In the rows, 128 means zero.
Each path below is one point turned by a fixed rotation once a step. After each direction that follows a path, write how fast that rotation turns it, in degrees each step (0 if it stays still).
Each turn is a multiple of 5 degrees from 10 to 175, or 0.
Each row of a path follows its step; steps can be skipped.
Rotation 1:
step 0: [129 123 132 128 122 123 131 114 137 131 128 128 120 116 127 131 124 136
 132 125 131 128 129 128 132 115 123 130 118]
step 1: [130 120 121 124 131 122 137 132 137 123 136 119 126 123 134 128 125 126
 135 134 140 130 135 129 132 122 123 133 121]
step 2: [125 129 125 119 139 121 127 137 130 129 130 118 117 121 133 136 130 131
 126 123 132 129 121 126 137 129 133 138 123]
step 3: [128 141 133 130 137 135 129 128 133 126 140 122 123 122 133 130 124 138
 130 120 127 119 128 133 137 128 123 129 124]
step 4: [127 132 134 121 140 129 140 138 127 126 130 133 129 124 132 128 122 129
 123 127 130 123 134 128 129 128 121 116 115]
step 5: [131 128 135 116 143 132 125 128 120 128 126 127 124 133 123 139 117 124
 122 135 131 129 130 130 137 128 124 128 127]
step 6: [137 130 129 126 131 137 125 125 129 125 129 128 120 132 116 136 115 131
 124 114 132 125 131 124 124 120 130 126 125]
step 7: [139 124 130 124 127 116 129 130 136 126 131 132 130 123 121 128 111 132
 125 124 126 129 130 125 122 126 115 129 126]
step 8: [123 121 129 117 122 130 130 134 131 128 122 125 131 125 127 139 115 128
 136 125 132 139 126 132 128 124 119 138 126]
step 9: [126 135 121 127 126 130 132 122 140 129 125 126 122 118 128 139 119 134
 125 130 140 130 118 130 125 125 131 136 125]
step 10: [132 119 125 138 136 127 134 136 135 126 135 126 129 115 131 136 124 139
 133 128 137 122 126 130 126 132 126 128 130]
[126 130 129 128 128 129 128 131 125 127 127 126 128 127 129 125 128 129
 125 130 128 122 132 127 131 130 130 130 126]	40
[129 127 133 130 130 130 128 128 128 128 129 128 130 129 129 124 130 127
 128 129 128 130 125 126 124 127 130 132 127]	0
[125 126 127 127 127 130 130 132 127 127 125 129 127 128 128 129 130 128
 129 122 129 128 129 126 125 126 131 126 125]	160
[129 127 128 130 126 126 129 126 127 126 127 130 132 132 125 131 124 128
 127 127 125 128 129 130 127 129 130 131 125]	40
Rotation 2:
step 0: [120 131 132 116 140 127 126 139 123 134 126 130 130 124 132 135 139 127
 121 129 124 126 132 128 130 127 130 128 128]
step 1: [136 131 119 124 128 129 131 133 116 129 127 118 133 121 134 130 133 130
 134 133 126 131 124 127 127 119 123 122 121]
step 2: [130 133 130 135 140 135 125 139 121 123 127 138 131 118 121 126 134 131
 133 126 126 127 129 129 134 130 130 126 123]
step 3: [133 121 123 122 133 133 125 129 126 128 120 130 139 119 136 132 128 125
 132 138 136 133 128 120 126 135 131 127 128]
step 4: [127 127 124 131 129 126 120 135 123 123 116 128 126 125 128 118 135 131
 135 140 129 123 131 137 127 126 126 133 133]
step 5: [128 126 122 128 126 135 130 123 127 133 121 133 120 124 124 128 137 129
 127 139 133 133 134 128 137 132 136 119 123]
step 6: [126 130 125 127 132 130 129 132 137 130 120 124 134 130 134 128 129 119
 132 138 122 117 129 131 141 125 133 125 132]
step 7: [124 122 126 137 135 133 130 126 132 127 128 124 126 123 125 126 126 133
 127 140 132 128 125 130 126 118 124 113 129]
step 8: [118 124 134 125 127 136 133 133 136 122 113 136 126 126 126 126 126 128
 131 129 120 126 128 119 131 124 127 125 123]
step 9: [115 127 133 122 129 126 124 120 127 123 127 125 129 120 140 126 134 122
 122 135 130 124 121 127 125 123 129 121 126]
step 10: [122 138 137 122 123 132 132 133 123 130 123 129 129 131 130 118 128 131
 135 131 128 131 133 134 126 119 123 118 122]
[128 126 128 127 127 129 128 127 129 132 129 128 131 129 128 129 128 132
 126 129 132 128 130 127 126 128 128 126 122]	160
[128 129 129 128 130 127 128 130 127 132 127 125 130 130 131 127 126 131
 129 131 129 130 125 130 125 126 128 128 133]	120
